Look-ups in named tables: a row name and a column name give one cell, copied from the table.

Table liru
cols = fusip, kel, niv, numi, nez, livira
gavobe: [55, 42, 91, 68, 85, 75]
fidi: [50, 11, 79, 67, 76, 78]
vosoke: [19, 19, 75, 94, 90, 38]
lum: [55, 10, 81, 56, 66, 78]

fidi, nez -> 76
fidi, livira -> 78
vosoke, kel -> 19
vosoke, nez -> 90
vosoke, niv -> 75
gavobe, numi -> 68
gavobe, nez -> 85
gavobe, livira -> 75

nukov:
cols = pinof, mura, pelete
med: [153, 143, 127]
favu: [113, 181, 94]
runa: [163, 126, 146]
futuna: [112, 168, 115]
gazezip: [58, 94, 221]
mub: [203, 101, 129]
kilam: [65, 26, 93]
legikar: [72, 110, 216]
latev: [210, 98, 127]
kabako: [160, 163, 139]
timarib: [152, 167, 128]
fal: [169, 131, 178]

pinof of favu is 113
mura of favu is 181
mura of runa is 126
mura of kilam is 26
pelete of kilam is 93
pinof of latev is 210
pinof of futuna is 112
pelete of fal is 178
mura of timarib is 167
pelete of futuna is 115
mura of futuna is 168
pinof of kabako is 160
pelete of mub is 129
pelete of gazezip is 221
pinof of timarib is 152
pelete of favu is 94
pinof of mub is 203

tufemem =
         vop  pebeki  vefuven   ner   fef  lopap  filofiv  sopil  tedidet   vep
bovab   6286    4416     5545  4199  5665   8044     6242   7075     6958  3726
beked   6766    3441     4776  3380  6608   7752     5087   5959     6534  3671
lemo    6900    6801     5994  3670  5811   5550     6297   5110     5349  5247
nug     5619    5010     5594  4604  7006   6650     5655   6631     5374  4722
lavagu  8147    6166     6062  6248  3478   5654     5583   4911     7444  6578
kemef   6037    6577     6603  4726  5526   5629     6833   3719     4451  6555
vamepa  5486    5990     6303  2809  7074   4645     6363   3100     2394  5227
vige    8124    7647     4606    88  8679   2255     5523   3412     1513  3568
gefeba  2941    4412     6484  8271  6301   8895     6513   6663     7093  5650
gevozu  5749    6127     5635  1828  8326   4724     6046   4686     2055  4907

What is the sopil of lavagu in tufemem?
4911
What is the pebeki of bovab in tufemem?
4416
What is the filofiv of gevozu in tufemem?
6046
What is the vefuven of lemo in tufemem?
5994
What is the ner of nug in tufemem?
4604
What is the lopap of vige in tufemem?
2255
What is the vefuven of beked in tufemem?
4776
What is the vop of nug in tufemem?
5619
What is the lopap of kemef in tufemem?
5629
What is the filofiv of lemo in tufemem?
6297
What is the ner of vamepa in tufemem?
2809
What is the lopap of vamepa in tufemem?
4645
What is the vefuven of kemef in tufemem?
6603
What is the sopil of gefeba in tufemem?
6663
What is the sopil of lemo in tufemem?
5110
What is the filofiv of beked in tufemem?
5087

